In the data rows, 128 means zero.
Here are some points, one per row:
array([139, 109, 128, 141, 094, 124, 114, 255, 106, 124, 131, 130, 106, 121, 070, 131, 144, 025, 135, 135, 133, 091, 102, 072, 131, 180, 096, 067, 126, 154, 127, 148])
array([096, 145, 110, 126, 186, 121, 153, 150, 129, 099, 127, 125, 165, 122, 139, 188, 075, 196, 191, 119, 124, 075, 130, 103, 220, 064, 166, 095, 099, 127, 068, 092])
array([136, 203, 127, 127, 136, 114, 142, 159, 168, 122, 123, 125, 000, 097, 046, 105, 111, 143, 103, 105, 137, 013, 126, 127, 099, 097, 121, 139, 138, 154, 158, 179])
array([066, 122, 136, 128, 123, 183, 172, 050, 133, 060, 135, 093, 127, 116, 121, 086, 138, 104, 152, 160, 127, 104, 125, 238, 112, 151, 127, 135, 146, 157, 198, 127])
array([127, 150, 126, 118, 116, 131, 123, 113, 126, 132, 131, 116, 114, 185, 129, 130, 164, 137, 137, 134, 134, 111, 131, 115, 131, 137, 131, 105, 123, 170, 125, 045])
array([098, 155, 120, 124, 139, 137, 088, 146, 126, 118, 130, 138, 113, 117, 134, 142, 200, 126, 105, 111, 131, 059, 127, 129, 135, 130, 078, 135, 122, 077, 146, 109])
array([116, 122, 116, 135, 101, 125, 127, 146, 142, 131, 165, 164, 125, 165, 172, 159, 099, 069, 077, 124, 134, 129, 146, 134, 101, 133, 125, 138, 189, 093, 091, 149])
array([113, 093, 142, 124, 098, 128, 112, 139, 110, 164, 141, 114, 142, 126, 105, 119, 165, 148, 101, 134, 148, 137, 121, 109, 000, 234, 179, 148, 136, 107, 200, 114])
array([133, 255, 137, 130, 009, 128, 112, 116, 199, 164, 102, 134, 089, 115, 169, 085, 044, 125, 115, 134, 128, 113, 136, 148, 130, 140, 129, 133, 140, 110, 085, 135])
array([124, 095, 142, 135, 238, 125, 115, 045, 040, 174, 111, 134, 114, 125, 187, 100, 101, 222, 137, 124, 144, 095, 149, 164, 115, 106, 127, 244, 083, 101, 147, 152])
array([061, 133, 144, 126, 118, 191, 204, 043, 121, 087, 129, 117, 131, 116, 119, 108, 173, 069, 132, 160, 122, 113, 126, 234, 105, 137, 122, 134, 130, 179, 241, 133])
array([099, 169, 111, 128, 163, 121, 146, 136, 149, 103, 131, 122, 127, 131, 130, 188, 092, 156, 198, 127, 131, 107, 133, 082, 213, 068, 180, 113, 108, 146, 071, 110])
array([221, 118, 125, 126, 000, 109, 110, 165, 176, 120, 103, 136, 255, 134, 129, 154, 109, 121, 133, 164, 118, 000, 125, 129, 158, 143, 124, 128, 143, 073, 124, 145])
array([139, 189, 140, 124, 189, 125, 148, 133, 173, 176, 114, 121, 136, 148, 141, 210, 255, 182, 107, 114, 132, 128, 167, 196, 080, 163, 130, 083, 194, 148, 059, 179])
array([074, 125, 127, 124, 136, 116, 116, 137, 129, 129, 150, 069, 176, 155, 142, 127, 123, 087, 128, 107, 119, 043, 131, 128, 084, 147, 140, 105, 169, 042, 133, 167])
array([198, 145, 125, 123, 163, 129, 136, 133, 160, 112, 121, 126, 043, 118, 096, 102, 150, 175, 114, 077, 135, 108, 134, 148, 073, 141, 099, 145, 162, 144, 159, 201])
array([088, 112, 137, 128, 138, 127, 100, 111, 109, 137, 122, 158, 162, 141, 126, 133, 079, 123, 113, 120, 126, 255, 122, 098, 117, 112, 143, 097, 132, 067, 142, 179])
array([205, 151, 118, 127, 143, 121, 125, 067, 128, 159, 135, 132, 132, 090, 081, 125, 106, 113, 086, 121, 092, 168, 127, 110, 187, 141, 148, 130, 116, 161, 054, 116])
array([141, 033, 118, 159, 117, 126, 115, 070, 101, 125, 108, 138, 136, 150, 114, 107, 100, 150, 141, 131, 153, 116, 122, 124, 157, 090, 134, 156, 124, 110, 205, 169])
array([093, 088, 121, 133, 123, 128, 110, 097, 118, 121, 114, 145, 162, 152, 118, 125, 100, 108, 136, 121, 133, 255, 119, 092, 129, 116, 154, 110, 140, 068, 157, 192])
array([147, 114, 123, 135, 116, 148, 151, 235, 138, 124, 142, 114, 125, 205, 160, 120, 129, 109, 140, 131, 124, 159, 121, 126, 112, 185, 127, 132, 163, 129, 222, 127])
array([164, 113, 128, 163, 117, 134, 103, 218, 130, 117, 134, 122, 121, 021, 088, 142, 117, 067, 155, 145, 134, 103, 102, 045, 139, 140, 134, 092, 117, 162, 080, 079])
array([104, 103, 122, 116, 131, 129, 137, 142, 091, 140, 135, 176, 159, 102, 185, 133, 176, 130, 083, 122, 123, 244, 138, 104, 123, 094, 147, 119, 122, 121, 105, 141])
array([087, 104, 130, 120, 151, 129, 155, 174, 105, 123, 130, 123, 137, 130, 145, 134, 086, 168, 109, 129, 117, 071, 129, 056, 109, 127, 095, 107, 107, 156, 133, 127])
array([097, 157, 124, 126, 141, 134, 113, 121, 149, 119, 129, 123, 156, 064, 104, 164, 160, 149, 213, 131, 136, 141, 107, 111, 169, 059, 123, 121, 100, 146, 137, 078])
array([143, 255, 136, 126, 007, 126, 103, 101, 212, 164, 097, 118, 082, 156, 154, 084, 033, 124, 145, 132, 135, 090, 131, 162, 130, 155, 131, 124, 145, 109, 091, 107])
array([128, 118, 140, 134, 204, 131, 124, 059, 060, 161, 115, 126, 109, 088, 144, 110, 091, 191, 122, 129, 136, 158, 145, 152, 116, 111, 136, 218, 092, 116, 148, 132])
array([134, 093, 143, 123, 083, 124, 118, 145, 124, 164, 126, 136, 135, 129, 104, 124, 143, 122, 097, 135, 135, 116, 121, 111, 023, 202, 165, 131, 133, 110, 184, 116])
array([117, 121, 130, 080, 146, 128, 121, 154, 124, 153, 135, 153, 135, 149, 134, 145, 136, 066, 153, 120, 135, 120, 178, 146, 120, 125, 135, 175, 155, 154, 116, 104])
array([142, 160, 131, 126, 124, 128, 134, 094, 121, 131, 130, 126, 103, 071, 084, 128, 096, 144, 075, 132, 126, 255, 122, 099, 136, 131, 153, 127, 134, 159, 131, 090])
array([109, 142, 126, 128, 105, 140, 138, 156, 136, 125, 130, 115, 137, 173, 127, 115, 096, 059, 094, 145, 128, 131, 077, 052, 187, 118, 111, 154, 139, 147, 152, 029])
array([133, 125, 128, 126, 190, 118, 119, 215, 087, 119, 116, 116, 158, 131, 132, 145, 126, 210, 134, 118, 099, 043, 127, 134, 138, 086, 076, 086, 106, 085, 088, 159])
array([115, 082, 130, 179, 132, 141, 097, 193, 133, 128, 133, 133, 145, 176, 136, 142, 166, 095, 171, 135, 153, 117, 139, 153, 018, 177, 125, 136, 108, 152, 171, 055])
array([161, 054, 114, 146, 083, 134, 116, 076, 122, 112, 111, 138, 144, 152, 086, 116, 112, 121, 130, 128, 137, 125, 116, 104, 184, 097, 137, 126, 130, 129, 170, 157])
array([209, 127, 124, 130, 082, 113, 115, 179, 129, 152, 118, 117, 085, 146, 128, 139, 118, 136, 165, 143, 082, 134, 122, 123, 162, 089, 092, 133, 105, 121, 082, 179])
array([174, 144, 125, 126, 140, 147, 145, 047, 128, 140, 137, 128, 143, 126, 101, 115, 133, 103, 103, 130, 091, 115, 125, 157, 185, 142, 141, 128, 123, 168, 104, 127])
array([106, 109, 123, 113, 115, 130, 148, 143, 095, 135, 139, 164, 148, 107, 182, 129, 173, 107, 065, 128, 131, 183, 123, 086, 147, 081, 134, 138, 126, 149, 089, 083])
array([051, 116, 151, 125, 117, 187, 194, 053, 118, 079, 135, 118, 134, 102, 141, 106, 171, 096, 130, 166, 122, 135, 133, 248, 106, 122, 129, 126, 141, 174, 244, 129])
These points spread out most along one direction. Take the direction at right angles to it along which they spread out most. Go by this last direction. Where along it does each point below lie, from 0 to 99? 50 is the average, and the first point above lies past it. One standard deviation of the points above along it is 16.
array([178, 094, 132, 120, 172, 071, 146, 090, 161, 101, 137, 111, 050, 147, 150, 114, 115, 125, 121, 114, 133, 132, 132, 196, 135, 126, 122, 119, 109, 175, 150, 118]) 46
array([116, 106, 124, 128, 223, 097, 129, 193, 105, 105, 126, 117, 145, 124, 149, 132, 112, 207, 120, 105, 114, 049, 129, 158, 122, 104, 083, 083, 091, 102, 125, 156]) 41
array([110, 111, 149, 146, 125, 131, 091, 083, 145, 184, 142, 115, 125, 126, 138, 087, 154, 128, 115, 119, 139, 129, 147, 184, 103, 124, 124, 185, 143, 087, 000, 164]) 44
array([156, 122, 137, 121, 063, 120, 113, 135, 155, 132, 127, 174, 193, 125, 148, 162, 152, 069, 243, 139, 136, 087, 130, 111, 202, 104, 074, 136, 105, 069, 113, 125]) 52
array([168, 088, 134, 125, 188, 065, 168, 102, 162, 097, 136, 119, 062, 124, 149, 122, 073, 135, 126, 109, 136, 126, 124, 174, 169, 109, 148, 122, 107, 173, 131, 134]) 36
array([144, 160, 122, 116, 117, 137, 125, 097, 114, 136, 127, 133, 121, 181, 121, 133, 214, 116, 130, 132, 135, 119, 133, 123, 128, 135, 132, 111, 117, 167, 109, 048]) 52
array([150, 099, 085, 116, 128, 122, 070, 136, 100, 073, 144, 110, 128, 125, 116, 086, 185, 167, 156, 128, 139, 100, 115, 085, 148, 185, 124, 129, 146, 096, 000, 123]) 46
array([114, 088, 132, 123, 131, 113, 164, 142, 131, 119, 138, 115, 092, 129, 146, 122, 074, 129, 096, 132, 123, 108, 128, 072, 118, 135, 107, 127, 105, 184, 154, 134]) 50
array([079, 121, 127, 117, 171, 129, 107, 138, 105, 121, 121, 145, 182, 139, 140, 140, 110, 146, 136, 115, 117, 255, 130, 096, 112, 121, 136, 092, 125, 058, 129, 188]) 31
array([141, 158, 127, 126, 124, 130, 136, 093, 121, 131, 129, 123, 104, 071, 084, 131, 097, 144, 076, 132, 126, 255, 123, 099, 134, 130, 154, 130, 132, 157, 133, 091]) 34
